Luf: [ 2.48 -3.22 -1.88  1.16  0.15  4.87 -0.90  3.49 -0.82  1.77 -1.62 -3.29
 -1.84  0.68 -0.01  5.86 -0.63  0.83  4.46  1.38  1.07 -0.71 -0.96 -4.33
  0.30  2.20  1.03  2.77  4.14  4.62 -1.69  0.89  0.76  5.91  0.89 -0.34
  0.68]
Nobi: [-0.02  2.56  1.76 -0.42  1.71 -2.19 -1.55  0.58  1.69 -0.16  0.46 -0.71
  6.38  2.33  0.41 -2.35 -1.28  1.69 -4.27 -5.99  0.35  0.52 -0.96  5.92
 -2.86  5.52 -4.51  5.71 -3.13  0.59  1.74  1.88 -5.92  0.90 -2.78  0.24
 -1.18]
Rubut: [ 0.21  1.77 -1.14  3.39  0.25  0.01  1.63  2.59 -1.96  0.17  0.81 -0.17
 -0.85 -1.65 -1.27 -2.35 -3.31 -0.03  0.20 -0.08  0.35 -0.57 -4.77 -0.45
  0.35  2.20  3.28 -1.41  0.60 -0.02 -3.06 -3.50  5.06  4.44  1.39  0.24
 -0.18]
Zime: [-3.69 -0.58 -1.24  1.72 -2.95  5.93  4.07  0.18  8.01  8.01  8.01 -0.76
 -0.51 -3.76 -2.79  6.55  0.44  3.22  5.93 -0.56  5.93  0.24  1.01 -1.83
  2.76 -4.24  5.93  0.21  8.01 -0.02  8.01  1.58 -1.42  0.90 -0.82  0.24
 -3.32]
mesud: [ 4.67  4.31  1.81  4.01  0.77 -0.13  0.95  0.58 -0.82 -2.60  0.46 -1.53
 -2.49 -1.65 -0.69 -2.89 -1.34 -2.07  0.20 -1.16  1.90  0.52 -3.45  3.25
 -4.10  2.27  2.36  0.29 -4.26 -1.67  1.19 -1.36 -0.14  4.57  0.89 -0.81
 -1.18]
mituz: [ 0.33  2.55  2.12  2.33  3.14 -3.38  1.98 -0.49 -3.33 -2.48 -1.10  0.88
 -0.85  0.08  1.14 -5.42 -1.41 -1.59 -3.76 -0.56  2.68  3.91 -3.33 -0.61
 -2.99  2.20 -0.68  0.21 -2.09  2.74  1.19  0.89 -0.14 -1.63  5.04 -2.97
 -1.18]
Nobi? => [-0.02  2.56  1.76 -0.42  1.71 -2.19 -1.55  0.58  1.69 -0.16  0.46 -0.71
  6.38  2.33  0.41 -2.35 -1.28  1.69 -4.27 -5.99  0.35  0.52 -0.96  5.92
 -2.86  5.52 -4.51  5.71 -3.13  0.59  1.74  1.88 -5.92  0.90 -2.78  0.24
 -1.18]
[ 5.92 -2.86  5.52 -4.51  5.71] => Nobi
howmany Zime: [5.93] => 4
[-0.49 -3.33] => mituz

gib: [-0.11 -0.11  0.21  0.08  0.02  0.03  0.09 -0.02 -0.12  0.03  0.04  0.00
  6.26  8.37  8.35  8.34  8.31  8.15  8.22]
lebo: [-0.11 -0.11  0.21  0.08  0.02  0.03  0.09 -0.02 -0.12 -0.05 -0.06  0.01
 -0.17  0.12  0.00  0.28  0.12  8.07  8.25]
Dis: [ 0.05 -0.03  0.09  0.15  0.01  0.04 -0.01 -0.07 -0.05  0.04  0.12  3.50
  8.27  8.44  8.29  8.23  8.14  8.27  8.36]
bevaz: [0.07 0.32 8.02 8.37 8.35 8.22 8.37 8.31 8.27 8.22 8.31 8.28 8.24 8.22
 8.36 8.24 8.22 8.32 8.22]
ronu: [-0.01  0.04 -0.03 -0.05  0.04 -0.06 -0.04 -0.01  0.10 -0.05 -0.06  0.01
 -0.17  0.12  8.23  8.29  8.18  8.28  8.22]
ronu? => [-0.01  0.04 -0.03 -0.05  0.04 -0.06 -0.04 -0.01  0.10 -0.05 -0.06  0.01
 -0.17  0.12  8.23  8.29  8.18  8.28  8.22]
bevaz? => [0.07 0.32 8.02 8.37 8.35 8.22 8.37 8.31 8.27 8.22 8.31 8.28 8.24 8.22
 8.36 8.24 8.22 8.32 8.22]

Nok: [ 7.37  5.69  5.69  0.47  5.69  0.71 -8.27  1.16  0.47 -8.21 -0.65  5.98
  3.52  0.47  1.74 -7.98  5.97  1.62  2.87  1.86 -8.43  8.08  7.09]
Lus: [ 2.44 -2.76 -4.37 -4.16  4.96 -5.74 -2.49  4.40  3.88 -3.73 -3.11  3.84
  5.87 -3.06  3.88 -2.76  4.93  4.21  3.15 -2.76 -4.00  4.71  4.94]
remaf: [ 5.03  8.61 -4.98  6.88  4.95  0.46 -5.98 -5.11 -6.69 -5.68  5.12  2.72
 -8.30  7.16 -5.94 -5.56  4.01 -7.54 -6.26 -6.99 -5.37  4.64  4.17]
gat: [-3.83  3.41  1.29  5.21 -0.80  4.58  4.25 -3.14 -6.25  3.90  1.80 -2.42
 -5.24  7.56 -7.09  2.41 -3.30 -5.44 -4.48 -4.32  2.28 -3.07 -3.36]
howmany Nok: [0.47] => 3
howmany Lus: [-3.73] => 1
howmany Lus: [-2.76] => 3
Nok? => [ 7.37  5.69  5.69  0.47  5.69  0.71 -8.27  1.16  0.47 -8.21 -0.65  5.98
  3.52  0.47  1.74 -7.98  5.97  1.62  2.87  1.86 -8.43  8.08  7.09]
Lus? => [ 2.44 -2.76 -4.37 -4.16  4.96 -5.74 -2.49  4.40  3.88 -3.73 -3.11  3.84
  5.87 -3.06  3.88 -2.76  4.93  4.21  3.15 -2.76 -4.00  4.71  4.94]

dif: [-4.81  1.29 -6.23  1.30 -6.24  1.29  1.32 -6.10  0.74  0.73  0.73  0.11
  0.73  0.74]
Gubu: [ 2.63 -6.19  1.04 -5.99  1.22 -6.19 -6.15  1.06  1.21  1.24  1.24 -6.17
  1.24  1.21]
purod: [-6.26  1.30 -6.24  1.29  1.32 -6.10 -6.23 -6.23 -1.25 -1.28 -6.23 -6.22
  1.30 -1.25]
Safep: [ 1.30 -6.24 -6.23  1.30  1.30  1.29  1.32 -6.10  1.30 -6.23 -6.22  1.30
 -6.24 -6.24]
kis: [-4.81 -6.23 -6.23  1.03  1.03  1.29 -6.23  1.03 -6.23  1.03  1.03 -0.03
  1.03  1.03]
[-6.23  1.30  1.30  1.29  1.32 -6.10  1.30 -6.23] => Safep
dif? => [-4.81  1.29 -6.23  1.30 -6.24  1.29  1.32 -6.10  0.74  0.73  0.73  0.11
  0.73  0.74]
howmany kis: [-6.23] => 4
howmany Safep: [1.30] => 5
[-6.22  1.30 -6.24] => Safep
kis? => [-4.81 -6.23 -6.23  1.03  1.03  1.29 -6.23  1.03 -6.23  1.03  1.03 -0.03
  1.03  1.03]
howmany kis: [1.04] => 0

Gibu: [ 1.93  5.62 -2.86 -2.97  5.45 -2.47 -1.91  5.45  4.16 -4.31  5.62 -3.00
  5.62  5.46 -3.00  3.82  4.25  5.62  1.21  5.45 -3.17  5.45  5.62  5.45]
dusis: [-0.64 -0.55  1.32  1.37 -0.16  0.43  0.05  6.10 -0.11 -2.76  4.45 -3.45
  4.02 -4.33  5.24 -2.30 -3.17 -3.68 -1.20 -0.71  1.36  1.68 -4.43 -3.36]
Lideg: [-5.82  5.63  4.91  6.28 -0.96  5.07  6.47 -2.30 -3.45 -0.11  6.10  5.24
  4.45  4.02 -4.33  1.92 -4.77 -4.61 -4.75 -5.86 -0.23  5.32 -2.39 -4.48]
howmany Gibu: [5.45] => 5
howmany Gibu: [5.62] => 5
Gibu? => [ 1.93  5.62 -2.86 -2.97  5.45 -2.47 -1.91  5.45  4.16 -4.31  5.62 -3.00
  5.62  5.46 -3.00  3.82  4.25  5.62  1.21  5.45 -3.17  5.45  5.62  5.45]
howmany Gibu: [1.94] => 0
[-2.30 -3.45 -0.11  6.10  5.24  4.45  4.02 -4.33  1.92] => Lideg

